In the data rows, zero lies at 4.5, halfway between 4 and 5.
Here are some numbered points:
[4 4 5 4 4 4 4 4 5 5 4 5 5 4 5 5 5 4 5 4 5 4 5 5] 0
[5 4 5 5 4 4 4 4 5 5 5 5 5 4 3 4 4 4 5 5 4 5 5 5] 1
[5 4 4 4 5 3 5 5 6 6 8 3 2 3 5 4 5 4 5 5 4 6 3 5] 2
[4 4 4 4 5 4 5 4 5 5 4 5 5 4 5 5 5 4 4 4 4 4 5 4] 3
[5 4 5 4 4 4 4 3 4 5 4 5 6 5 5 5 5 4 5 5 4 5 5 5] 4
[4 4 4 3 4 4 5 4 4 5 3 6 7 3 5 5 6 4 5 4 5 3 6 5] 5
[5 4 5 5 4 5 6 5 5 5 5 5 5 5 6 6 5 5 5 5 5 5 4 4] 6
[4 5 6 5 5 4 5 4 4 5 5 6 6 4 5 5 6 5 5 4 4 4 5 6] 7
[4 4 4 4 6 5 5 6 5 5 4 4 4 5 5 5 5 6 5 5 5 5 5 4] 8
[5 5 5 5 5 4 5 5 4 4 4 4 5 4 5 4 5 5 4 4 3 3 3 4] 9
[0 3 6 3 0 4 4 2 0 1 8 9 9 7 0 8 9 4 6 4 7 0 9 8] 10
[4 4 4 4 4 4 4 4 4 5 5 5 6 7 6 5 4 4 4 4 4 4 5 5] 11
[6 5 4 4 5 4 3 5 4 4 4 5 5 4 5 5 5 4 4 4 3 5 4 4] 12
[5 5 6 5 4 4 4 4 5 5 6 5 5 4 4 5 5 5 6 5 5 5 4 5] 13
[5 5 5 6 4 5 4 4 4 3 4 6 5 7 4 4 5 6 4 5 4 4 5 5] 14
[5 4 4 4 5 4 4 5 4 5 5 5 5 4 5 5 5 4 3 3 3 4 4 5] 15
[5 5 5 5 5 4 4 4 4 4 4 5 5 5 5 5 6 5 5 5 4 4 4 5] 16
[5 5 6 5 6 5 5 4 5 5 4 4 4 4 3 4 4 3 4 4 4 4 4 5] 17
[4 4 5 4 4 4 5 4 3 4 3 5 6 4 5 5 6 4 4 3 4 3 4 5] 18
[5 5 5 5 4 4 4 3 4 4 5 5 5 5 4 4 4 4 5 6 6 6 5 5] 19
[4 4 7 9 0 9 4 9 3 0 2 4 0 9 0 0 0 9 3 5 5 8 7 2] 20
[5 4 5 4 4 4 5 4 4 5 5 4 5 5 6 5 5 4 4 4 4 4 4 5] 21
[5 5 5 4 4 4 5 5 5 5 5 6 5 5 5 5 5 5 5 5 4 4 4 5] 22
[5 5 5 4 5 4 4 4 4 5 5 4 4 4 4 4 5 5 6 5 5 5 4 6] 23
[5 5 6 5 5 5 5 5 5 5 4 4 4 5 5 5 6 5 5 5 4 4 4 4] 24
[4 5 5 5 5 5 5 5 5 5 4 5 4 4 4 4 4 5 5 5 5 4 4 4] 25
[5 4 4 4 5 5 4 4 4 4 4 5 5 5 6 6 6 5 5 5 4 4 4 5] 26
[7 9 0 0 9 0 6 0 9 9 9 0 5 8 4 5 8 3 2 6 1 5 0 0] 27
[4 4 4 4 5 4 4 3 4 4 5 4 4 4 5 5 6 5 6 6 5 6 4 5] 28
New points follow, each followed by the numbers of its five nearest points above by angle, nearest first.
[4 3 5 3 3 3 4 3 3 4 5 6 6 4 3 4 5 4 5 4 5 3 5 6] 10 5 0 18 4
[4 4 4 5 4 5 5 5 6 5 5 4 3 7 4 3 3 5 4 5 3 4 3 3] 20 27 25 2 14
[6 7 2 5 8 6 3 9 2 3 2 3 4 0 6 5 6 5 4 5 3 5 4 2] 12 9 8 15 24
[4 5 5 8 4 7 5 6 6 2 4 5 3 9 3 3 0 6 3 6 5 5 6 3] 20 14 25 19 8
[5 4 5 4 5 4 4 3 4 6 4 5 4 4 5 5 5 4 5 4 4 5 4 5] 4 0 23 21 28
[5 3 8 9 0 9 4 8 9 7 2 4 0 9 4 0 0 6 5 9 6 9 0 3] 20 25 24 6 14
[4 4 4 3 5 3 5 5 5 5 6 3 3 4 6 5 6 5 4 5 4 6 4 5] 2 28 27 8 21
[5 5 2 3 6 1 4 4 6 5 9 0 2 2 5 2 4 3 6 3 5 9 4 5] 2 23 27 28 13
[9 8 0 6 8 0 2 2 9 2 9 0 0 3 6 0 1 3 8 0 7 9 6 6] 2 23 27 19 28
[4 4 5 5 5 5 5 5 5 5 5 4 4 5 4 4 4 4 3 4 4 5 4 4] 17 20 2 15 27
[5 4 5 4 4 4 5 4 5 5 5 5 5 4 5 5 5 4 5 4 5 4 5 5] 0 5 7 21 4
[4 4 5 5 5 4 6 5 5 5 4 5 6 5 6 6 6 5 5 5 5 5 5 5] 6 7 26 22 8
[5 5 4 5 6 5 5 5 4 5 5 5 5 4 4 4 4 3 4 4 5 6 5 4] 17 19 12 1 15
[4 4 4 3 4 4 5 4 4 4 4 4 4 4 4 4 5 4 5 5 5 5 4 5] 28 23 5 2 19
[7 9 0 9 9 9 0 9 6 1 4 1 0 6 4 0 0 7 2 4 3 6 4 0] 20 25 8 12 9
[3 4 5 9 4 9 4 9 6 0 4 5 1 9 0 1 0 9 5 8 6 5 6 2] 20 14 25 8 19
[4 4 5 8 5 7 5 6 5 2 3 4 3 7 2 3 1 6 4 5 4 4 5 3] 20 14 25 17 8
[5 5 4 5 5 5 6 6 6 5 5 5 3 4 3 3 4 5 4 5 4 4 5 5] 25 17 20 2 1
[5 6 3 6 7 7 4 8 4 3 4 3 3 5 3 3 2 5 3 5 4 6 4 3] 20 8 25 17 12
[5 5 5 4 4 3 3 4 4 4 5 4 4 4 4 4 5 5 5 5 4 4 4 5] 23 13 16 28 1
[5 5 6 8 5 7 5 6 7 5 5 2 0 8 3 1 0 6 5 7 5 8 3 3] 20 25 2 8 17
[4 4 5 5 4 4 4 4 4 3 3 3 3 5 3 3 3 4 4 5 4 4 5 4] 20 17 14 1 19
[8 9 2 4 9 8 3 9 0 0 0 2 4 0 9 9 7 2 2 7 3 3 3 0] 12 9 26 24 16
[5 4 5 4 5 5 5 4 5 5 5 5 5 5 5 5 6 4 5 5 5 5 4 4] 6 26 24 28 4
[6 6 6 5 5 4 5 5 5 5 4 4 5 4 4 4 4 4 5 4 5 5 4 5] 17 13 23 25 24
[4 4 5 5 5 4 4 3 4 4 4 4 3 4 4 5 6 5 5 5 5 5 5 4] 28 23 16 19 24
[4 4 5 4 4 4 4 3 4 5 4 6 6 5 5 4 5 4 4 3 4 3 4 5] 18 5 11 0 4
[5 6 3 4 6 4 4 6 4 4 3 4 4 2 5 5 6 5 4 4 3 5 4 3] 12 9 15 8 3
